In the data rows, 128 means zero.
Here is a table of points, one per row:
array([098, 162, 105, 163, 179, 103, 140, 131, 119, 124, 142, 058, 035, 096, 151, 127, 147, 069, 097, 113, 132, 137, 135, 126, 098, 150, 105, 167, 106, 101, 098, 097, 159, 132, 193, 145, 255])
array([169, 065, 183, 086, 096, 200, 172, 115, 118, 119, 075, 135, 174, 139, 210, 129, 058, 175, 143, 133, 096, 096, 109, 126, 188, 110, 093, 147, 101, 147, 103, 154, 152, 171, 114, 108, 120])
array([155, 084, 162, 154, 087, 122, 191, 144, 123, 119, 105, 178, 138, 140, 160, 092, 119, 136, 100, 114, 146, 088, 128, 121, 184, 134, 101, 000, 173, 145, 119, 145, 155, 168, 161, 126, 121])
array([070, 107, 120, 116, 151, 089, 026, 116, 109, 086, 155, 163, 113, 147, 076, 110, 080, 137, 079, 129, 174, 166, 144, 171, 151, 130, 176, 169, 122, 135, 095, 150, 186, 144, 124, 125, 133])
array([074, 140, 110, 080, 164, 073, 160, 201, 197, 141, 094, 146, 077, 168, 103, 177, 192, 093, 166, 119, 109, 128, 063, 072, 165, 141, 126, 169, 095, 105, 143, 083, 149, 148, 077, 180, 079])
array([130, 158, 099, 074, 104, 163, 143, 131, 121, 177, 166, 162, 135, 109, 035, 254, 105, 123, 173, 051, 141, 123, 042, 072, 082, 152, 121, 078, 076, 147, 189, 145, 100, 130, 137, 204, 127])
array([097, 050, 086, 127, 169, 160, 058, 094, 149, 100, 148, 113, 129, 121, 038, 174, 100, 123, 075, 160, 131, 157, 162, 174, 080, 161, 103, 144, 105, 141, 142, 151, 179, 125, 188, 108, 139])
array([147, 141, 141, 070, 109, 216, 124, 076, 104, 180, 064, 190, 090, 119, 232, 146, 094, 175, 206, 170, 137, 104, 137, 165, 148, 117, 144, 098, 133, 158, 116, 088, 120, 130, 080, 098, 124])
array([114, 128, 140, 165, 163, 164, 255, 150, 150, 050, 118, 170, 113, 147, 072, 164, 069, 196, 125, 104, 114, 072, 061, 115, 073, 123, 202, 090, 072, 103, 173, 139, 107, 089, 137, 145, 115])
array([120, 092, 169, 182, 115, 102, 150, 142, 087, 135, 072, 215, 171, 145, 123, 094, 164, 104, 103, 069, 120, 075, 139, 098, 193, 148, 088, 149, 211, 148, 156, 172, 119, 091, 126, 056, 126])
array([109, 034, 068, 074, 111, 136, 083, 143, 177, 123, 131, 135, 203, 151, 135, 123, 052, 134, 118, 081, 163, 165, 158, 157, 038, 154, 139, 131, 101, 139, 153, 164, 098, 070, 109, 129, 199])
array([164, 153, 141, 088, 135, 121, 137, 186, 100, 136, 136, 182, 207, 116, 059, 116, 165, 105, 099, 127, 000, 108, 124, 044, 136, 129, 101, 101, 205, 096, 145, 142, 080, 227, 107, 136, 123])
array([113, 167, 128, 101, 146, 098, 041, 112, 177, 241, 117, 121, 113, 117, 043, 161, 111, 051, 118, 206, 067, 165, 075, 174, 142, 172, 092, 152, 093, 159, 188, 076, 155, 226, 141, 061, 124])
array([117, 000, 164, 115, 098, 116, 120, 091, 138, 092, 112, 179, 138, 070, 209, 145, 151, 150, 140, 125, 026, 104, 115, 088, 139, 155, 168, 132, 217, 134, 184, 149, 073, 129, 185, 109, 131])
array([149, 226, 139, 104, 073, 087, 176, 123, 127, 138, 163, 034, 062, 124, 251, 112, 092, 128, 131, 238, 109, 181, 143, 179, 113, 131, 139, 101, 136, 108, 113, 121, 084, 078, 038, 101, 150])
array([103, 147, 160, 117, 096, 142, 107, 095, 135, 180, 130, 181, 080, 172, 196, 114, 193, 157, 100, 145, 089, 075, 131, 138, 162, 150, 138, 089, 184, 145, 081, 105, 088, 025, 143, 122, 125])
array([161, 166, 151, 179, 146, 151, 136, 122, 065, 172, 137, 030, 211, 143, 108, 120, 126, 167, 135, 164, 233, 062, 112, 150, 129, 086, 059, 100, 148, 160, 056, 088, 137, 155, 101, 138, 151])
array([181, 082, 121, 060, 109, 098, 137, 132, 156, 043, 125, 159, 113, 150, 112, 130, 114, 084, 130, 131, 166, 174, 179, 158, 120, 138, 208, 156, 115, 139, 086, 142, 138, 062, 000, 119, 122])
array([080, 151, 130, 089, 189, 117, 175, 158, 127, 116, 132, 140, 087, 157, 100, 146, 183, 062, 127, 102, 169, 125, 113, 099, 080, 118, 136, 158, 105, 102, 136, 112, 150, 155, 194, 177, 064])
array([141, 194, 126, 230, 172, 130, 011, 180, 101, 212, 133, 057, 129, 101, 141, 134, 208, 111, 184, 149, 159, 098, 148, 151, 062, 074, 106, 090, 138, 141, 120, 117, 075, 121, 062, 089, 122])
array([168, 092, 129, 075, 119, 194, 127, 103, 115, 133, 118, 155, 127, 115, 161, 000, 138, 180, 171, 155, 102, 083, 109, 135, 186, 128, 100, 122, 114, 179, 150, 120, 117, 127, 114, 137, 148])
array([195, 154, 115, 164, 143, 058, 029, 096, 123, 132, 168, 087, 154, 130, 187, 143, 211, 145, 140, 157, 125, 107, 154, 005, 126, 074, 137, 116, 136, 115, 132, 113, 058, 089, 165, 140, 165])
array([048, 064, 095, 106, 119, 154, 098, 118, 166, 106, 112, 082, 151, 149, 053, 176, 100, 122, 162, 073, 147, 143, 188, 068, 118, 190, 191, 101, 088, 167, 164, 172, 117, 119, 040, 134, 152])
array([093, 101, 145, 150, 150, 097, 117, 096, 149, 096, 151, 160, 142, 144, 112, 090, 099, 094, 102, 085, 193, 150, 164, 179, 149, 108, 172, 169, 111, 069, 131, 198, 142, 149, 004, 148, 093])
array([107, 176, 081, 166, 178, 099, 133, 191, 122, 104, 145, 078, 045, 107, 200, 176, 133, 082, 148, 116, 131, 166, 190, 076, 102, 148, 089, 172, 109, 130, 106, 085, 127, 109, 177, 179, 069])
array([134, 145, 082, 183, 170, 105, 079, 132, 128, 188, 111, 015, 069, 099, 165, 143, 123, 075, 085, 160, 094, 155, 118, 139, 087, 182, 119, 176, 113, 134, 155, 103, 199, 158, 220, 112, 098])
array([227, 071, 134, 086, 125, 205, 024, 123, 123, 114, 079, 059, 175, 110, 179, 153, 126, 187, 218, 124, 115, 105, 115, 170, 147, 117, 124, 121, 089, 077, 149, 112, 089, 193, 160, 100, 148])
array([153, 165, 159, 194, 100, 106, 251, 154, 077, 187, 171, 149, 106, 146, 143, 083, 112, 154, 108, 139, 155, 094, 107, 075, 118, 140, 066, 127, 188, 129, 106, 106, 158, 105, 079, 095, 096])
array([209, 075, 113, 114, 107, 145, 106, 116, 114, 097, 126, 081, 166, 100, 115, 139, 151, 184, 116, 109, 094, 104, 158, 095, 149, 088, 106, 146, 123, 120, 123, 173, 015, 247, 222, 134, 163])
array([105, 158, 104, 146, 135, 153, 080, 082, 205, 117, 142, 146, 176, 022, 073, 102, 078, 139, 082, 145, 201, 159, 120, 111, 108, 132, 118, 160, 102, 110, 109, 192, 191, 119, 239, 113, 139])
array([139, 114, 121, 155, 104, 223, 051, 158, 084, 194, 105, 190, 138, 105, 070, 134, 190, 088, 152, 157, 078, 085, 132, 147, 169, 063, 133, 129, 188, 146, 139, 104, 104, 068, 148, 152, 136])
array([090, 150, 143, 200, 118, 062, 093, 089, 136, 131, 163, 120, 153, 164, 029, 062, 101, 077, 166, 107, 170, 155, 159, 188, 152, 133, 139, 157, 130, 064, 104, 170, 176, 188, 107, 135, 091])
array([081, 198, 085, 153, 147, 058, 191, 122, 121, 063, 184, 094, 122, 125, 144, 135, 150, 075, 115, 150, 110, 147, 146, 193, 183, 137, 192, 143, 122, 140, 096, 063, 169, 116, 173, 078, 119])
array([136, 182, 135, 036, 096, 094, 212, 126, 175, 081, 148, 095, 109, 136, 142, 120, 103, 203, 115, 085, 125, 141, 132, 173, 120, 090, 147, 103, 140, 143, 127, 129, 122, 015, 110, 173, 134])
array([144, 146, 174, 149, 035, 180, 183, 125, 097, 099, 113, 182, 146, 179, 165, 100, 103, 150, 095, 128, 162, 083, 125, 118, 161, 112, 070, 144, 160, 154, 136, 107, 152, 149, 095, 117, 115])
array([137, 178, 157, 128, 136, 154, 194, 085, 108, 127, 144, 145, 134, 144, 115, 090, 110, 178, 091, 117, 135, 255, 062, 149, 103, 081, 113, 074, 122, 092, 114, 120, 119, 097, 111, 134, 119])
array([077, 122, 122, 156, 143, 063, 202, 179, 114, 081, 099, 148, 103, 126, 126, 126, 185, 121, 121, 100, 131, 125, 139, 136, 078, 139, 176, 189, 068, 113, 101, 132, 177, 112, 157, 178, 077])
There is one direction along which these points spread out most. Take the direction at right angles to it along which they spread out most. Then take the direction at right angles to both along which they spread out most. Go by this last direction. For each point below, how far along it does it lie, from 0 to 99? The average is 50, and the first point in the table lies past the average. One standard deviation of the points above along it is 16.
array([048, 064, 095, 106, 119, 154, 098, 118, 166, 106, 112, 082, 151, 149, 053, 176, 100, 122, 162, 073, 147, 143, 188, 068, 118, 190, 191, 101, 088, 167, 164, 172, 117, 119, 040, 134, 152]) 21
array([195, 154, 115, 164, 143, 058, 029, 096, 123, 132, 168, 087, 154, 130, 187, 143, 211, 145, 140, 157, 125, 107, 154, 005, 126, 074, 137, 116, 136, 115, 132, 113, 058, 089, 165, 140, 165]) 61
array([081, 198, 085, 153, 147, 058, 191, 122, 121, 063, 184, 094, 122, 125, 144, 135, 150, 075, 115, 150, 110, 147, 146, 193, 183, 137, 192, 143, 122, 140, 096, 063, 169, 116, 173, 078, 119]) 71
array([139, 114, 121, 155, 104, 223, 051, 158, 084, 194, 105, 190, 138, 105, 070, 134, 190, 088, 152, 157, 078, 085, 132, 147, 169, 063, 133, 129, 188, 146, 139, 104, 104, 068, 148, 152, 136]) 47
array([097, 050, 086, 127, 169, 160, 058, 094, 149, 100, 148, 113, 129, 121, 038, 174, 100, 123, 075, 160, 131, 157, 162, 174, 080, 161, 103, 144, 105, 141, 142, 151, 179, 125, 188, 108, 139]) 25
array([149, 226, 139, 104, 073, 087, 176, 123, 127, 138, 163, 034, 062, 124, 251, 112, 092, 128, 131, 238, 109, 181, 143, 179, 113, 131, 139, 101, 136, 108, 113, 121, 084, 078, 038, 101, 150]) 88
array([153, 165, 159, 194, 100, 106, 251, 154, 077, 187, 171, 149, 106, 146, 143, 083, 112, 154, 108, 139, 155, 094, 107, 075, 118, 140, 066, 127, 188, 129, 106, 106, 158, 105, 079, 095, 096]) 78
array([147, 141, 141, 070, 109, 216, 124, 076, 104, 180, 064, 190, 090, 119, 232, 146, 094, 175, 206, 170, 137, 104, 137, 165, 148, 117, 144, 098, 133, 158, 116, 088, 120, 130, 080, 098, 124]) 57
array([103, 147, 160, 117, 096, 142, 107, 095, 135, 180, 130, 181, 080, 172, 196, 114, 193, 157, 100, 145, 089, 075, 131, 138, 162, 150, 138, 089, 184, 145, 081, 105, 088, 025, 143, 122, 125]) 68
array([134, 145, 082, 183, 170, 105, 079, 132, 128, 188, 111, 015, 069, 099, 165, 143, 123, 075, 085, 160, 094, 155, 118, 139, 087, 182, 119, 176, 113, 134, 155, 103, 199, 158, 220, 112, 098]) 63
array([164, 153, 141, 088, 135, 121, 137, 186, 100, 136, 136, 182, 207, 116, 059, 116, 165, 105, 099, 127, 000, 108, 124, 044, 136, 129, 101, 101, 205, 096, 145, 142, 080, 227, 107, 136, 123]) 41
array([098, 162, 105, 163, 179, 103, 140, 131, 119, 124, 142, 058, 035, 096, 151, 127, 147, 069, 097, 113, 132, 137, 135, 126, 098, 150, 105, 167, 106, 101, 098, 097, 159, 132, 193, 145, 255]) 66
